Each row has a name. Each question is about the rows just above it.

Q347: [ -3  -7 -41   2   1   2 -10  34  34  40]
Q563: [ -9   0  52   0   0  -1  -1 -11  85 -11]
Q932: [ -1   2 -28  -1   0   0  -5  18   4  19]
Q272: [-9  0 52  0  0 -2 -4 11 -1 10]
[52  0] with -1 step of 1 on every entry:	[51 -1]
Move every entry of [-5] by -1 step of 1.	[-6]
Move every entry of [-1] by +1 step of 1.	[0]
[0] with -1 step of 1 on every entry:	[-1]
[  2 -28  -1] with +1 step of 1 on every entry:	[  3 -27   0]

Q126: [-35  23  -1 -22 -12 -13  -8 -18 -72 -33 -25  12  -7]
Q305: [-48  17   3 -16 -19  -9   6 -15 -74 -41 -38   0   5]
Q493: [ 46  31 -28 -56  -8 -30 -79 -49 -18  31  51  12 -76]
Q95: [ 20 -36  10  46  21  22  32  39  81  23   9 -14  29]
Q691: [-43  24   6 -10 -20  -4  16  -9 -69 -34 -34   2  14]
Move every entry of [-25  12] by +1 step of 1.	[-24  13]
Shift each entry of [-13] by +1 times 1:	[-12]
Shift each entry of [39 81 23  9] by +1 times 1:	[40 82 24 10]
[46] with -1 step of 1 on every entry:	[45]
Shift each entry of [81] by -1 times 1:	[80]
Shift each entry of [21 22 32] by -1 times 1:	[20 21 31]

Q713: [ -7  -2 -22   5]
Q306: [ 14 -17  53   2]
Q373: [-24 -12 -76  19]
[-24] with +1 step of 1 on every entry:	[-23]
[14] with +1 step of 1 on every entry:	[15]

Q193: [ -2  23  12  15 -11  -1  -4   7  13 -11  -3   6  14  16  -1   2 -35  20
  12  23]
Q875: [ -1   1 -10 -23  -6  -7 -83   4  -6 -11   1 -22   7  11  -2  -1 -15  63
   5  28]
Q395: [ -1   6  14  17   4   6 -13  -7  -1   0  -1   3  -5   0   4   2 -17  22
  -4   2]
Q581: [ -3  32  -8  20   1  -6  30  -4  -4   1  -8  44   0   8   2  -6 -28 -15
  -2   7]
Q105: [ -1   1 -84   0 -26   2 -29  -6   6  -2 -39  46 -30 -11  -8  -6   3   3
  -4  20]
Q567: [ -2 -36 -57  13   0   0 -17  -4   2   3   7  18   3   1   2   0  -7 -10
  -2 -10]
Q871: [-13  15 -84   0 -26   2 -29  -6   6  -2 -39  46 -30 -11  -8  -6   3   3
  -4  20]
[16 -1  2] with +1 step of 1 on every entry:	[17  0  3]
Move every entry of [46] by -1 step of 1.	[45]
Move every entry of [-39  46 -30] by +1 step of 1.	[-38  47 -29]
[-2] with -1 step of 1 on every entry:	[-3]
[-3  6 14 16] with +1 step of 1 on every entry:	[-2  7 15 17]
Move every entry of [ 46 -30 -11] by +1 step of 1.	[ 47 -29 -10]
Shift each entry of [-7] by -1 times 1:	[-8]

Q29: [-25  44  62   2 -53]
Q642: [ 41 -64  66   5 -48]
Q442: [-25  44 -40  -5  61]
Q529: [ 21 -67  62   2 -53]
[21] with +1 step of 1 on every entry:	[22]
[62] with +1 step of 1 on every entry:	[63]
Shift each entry of [41] by -1 times 1:	[40]
[-25] with -1 step of 1 on every entry:	[-26]
[-40] with +1 step of 1 on every entry:	[-39]

Q766: [-31 -29   2  21   3 -11 -39   9 -56  11  31  16 -28 -15   9 -68 -38   0
 -17 -11 -20]
Q769: [-24 -28   6  30  18 -30 -38  17 -44  14  33  27 -24 -12  -5 -64 -52 -16
 -31 -16 -28]
Q355: [-62 -36   8  26  14 -16 -22 -19 -50 -12  31   7 -29 -33   9 -79 -55   4
 -27 -37 -19]
Shift each entry of [-33   9 -79] by +1 times 1:	[-32  10 -78]
Shift each entry of [-29   2] by +1 times 1:	[-28   3]
Move every entry of [-22 -19 -50 -12] by -1 step of 1.	[-23 -20 -51 -13]
Move every entry of [9] by -1 step of 1.	[8]

